In the rows, zero is written as 128.
The rows of R fall into several groups, and each row is roughly a mix of its group's hidden directions.
R (74 x 10):
175; 137; 109; 105; 122; 99; 130; 171; 136; 158
142; 167; 102; 121; 167; 169; 121; 146; 154; 116
117; 151; 99; 108; 175; 171; 119; 138; 144; 149
140; 159; 104; 124; 160; 150; 78; 153; 150; 119
135; 147; 121; 170; 119; 169; 110; 148; 131; 175
176; 164; 124; 128; 134; 128; 171; 163; 137; 137
154; 107; 138; 149; 126; 74; 122; 118; 145; 84
196; 118; 118; 102; 114; 105; 106; 130; 124; 115
109; 97; 101; 154; 126; 97; 122; 178; 151; 136
146; 109; 121; 132; 157; 87; 146; 90; 130; 86
197; 146; 127; 92; 116; 116; 122; 119; 117; 129
126; 124; 107; 102; 105; 116; 59; 124; 111; 136
108; 153; 144; 110; 114; 123; 124; 154; 125; 194
113; 172; 129; 130; 157; 179; 133; 157; 144; 143
118; 145; 90; 126; 134; 134; 110; 180; 134; 173
196; 110; 142; 105; 127; 105; 109; 128; 143; 118
147; 144; 109; 135; 165; 146; 178; 118; 152; 96
167; 152; 86; 97; 150; 147; 97; 139; 133; 140
126; 147; 125; 172; 121; 140; 112; 164; 142; 180
145; 122; 75; 111; 167; 162; 130; 121; 125; 155
164; 139; 169; 104; 115; 148; 179; 127; 136; 124
117; 129; 143; 78; 134; 105; 135; 82; 104; 155
144; 125; 82; 127; 116; 136; 66; 146; 119; 126
103; 127; 139; 113; 140; 74; 122; 102; 124; 174
71; 112; 165; 124; 141; 167; 131; 131; 124; 143
92; 126; 170; 139; 120; 152; 140; 82; 110; 106
172; 151; 154; 84; 110; 142; 119; 109; 100; 139
160; 152; 105; 103; 178; 151; 139; 105; 148; 116
94; 162; 124; 165; 148; 134; 149; 136; 150; 86
192; 151; 111; 101; 119; 103; 130; 142; 128; 146
108; 129; 140; 91; 103; 181; 109; 113; 101; 144
164; 144; 116; 166; 136; 122; 151; 174; 153; 107
114; 100; 156; 155; 106; 88; 169; 112; 120; 112
156; 146; 134; 86; 120; 171; 171; 118; 127; 135
126; 159; 137; 153; 159; 131; 91; 167; 160; 110
111; 133; 155; 98; 84; 144; 106; 135; 100; 166
85; 148; 133; 135; 112; 133; 70; 152; 118; 144
159; 130; 115; 145; 120; 173; 140; 156; 134; 79
163; 149; 134; 95; 130; 163; 103; 87; 107; 113
178; 106; 118; 127; 115; 74; 134; 148; 141; 116
168; 136; 176; 127; 117; 105; 144; 135; 151; 90
92; 126; 129; 163; 110; 143; 88; 158; 138; 164
92; 111; 125; 164; 107; 154; 87; 160; 142; 124
103; 119; 148; 171; 127; 96; 171; 120; 135; 98
153; 132; 113; 169; 120; 173; 128; 163; 140; 97
138; 168; 148; 103; 108; 134; 143; 144; 108; 181
182; 141; 94; 102; 164; 120; 131; 132; 153; 124
171; 154; 117; 148; 122; 174; 148; 163; 133; 119
110; 153; 142; 122; 116; 109; 127; 173; 140; 183
99; 123; 132; 162; 134; 79; 110; 151; 150; 161
110; 117; 94; 148; 153; 117; 69; 143; 127; 148
168; 157; 101; 135; 95; 85; 131; 147; 122; 144
82; 130; 108; 173; 153; 114; 94; 145; 134; 128
192; 139; 153; 110; 135; 128; 137; 136; 156; 102
166; 142; 115; 144; 92; 72; 146; 139; 125; 129
115; 102; 108; 103; 107; 131; 97; 116; 93; 175
91; 107; 101; 173; 146; 108; 141; 136; 157; 106
95; 109; 94; 160; 138; 109; 126; 173; 154; 137
82; 111; 115; 177; 138; 123; 138; 111; 144; 94
134; 101; 158; 149; 107; 89; 157; 104; 130; 92
126; 153; 144; 100; 127; 84; 151; 161; 136; 167
127; 154; 148; 111; 138; 179; 129; 158; 128; 172
89; 124; 98; 174; 160; 108; 100; 137; 134; 119
151; 115; 118; 138; 141; 105; 151; 139; 144; 62
165; 155; 117; 161; 125; 151; 144; 178; 144; 134
86; 145; 135; 132; 126; 178; 101; 98; 104; 126
144; 135; 138; 77; 124; 115; 165; 150; 129; 85
161; 98; 170; 122; 99; 93; 157; 114; 124; 121
161; 133; 157; 107; 143; 131; 157; 79; 130; 97
95; 104; 124; 158; 138; 146; 109; 93; 130; 81
108; 106; 127; 119; 107; 184; 99; 117; 114; 94
106; 143; 101; 157; 168; 133; 82; 155; 143; 133
157; 142; 123; 145; 139; 93; 160; 171; 156; 104
89; 132; 110; 172; 165; 124; 99; 152; 137; 141

One row of each group comes first, with its name. Which group is each row after those in?
169; 119; 99; 81; 134; 155; 116; 119; 118; 160 : Z
147; 135; 125; 144; 152; 64; 156; 145; 151; 126 : U
159; 124; 169; 78; 137; 132; 151; 142; 127; 158 : K

174; 163; 144; 97; 126; 141; 136; 85; 111; 121 : K
178; 121; 112; 128; 127; 76; 152; 145; 150; 122 : K
89; 150; 100; 157; 158; 140; 88; 151; 138; 130 : Z
158; 147; 120; 107; 131; 144; 176; 107; 141; 85 : Z
137; 90; 129; 132; 129; 135; 93; 93; 124; 75 : K
96; 126; 127; 103; 97; 155; 127; 123; 92; 174 : Z
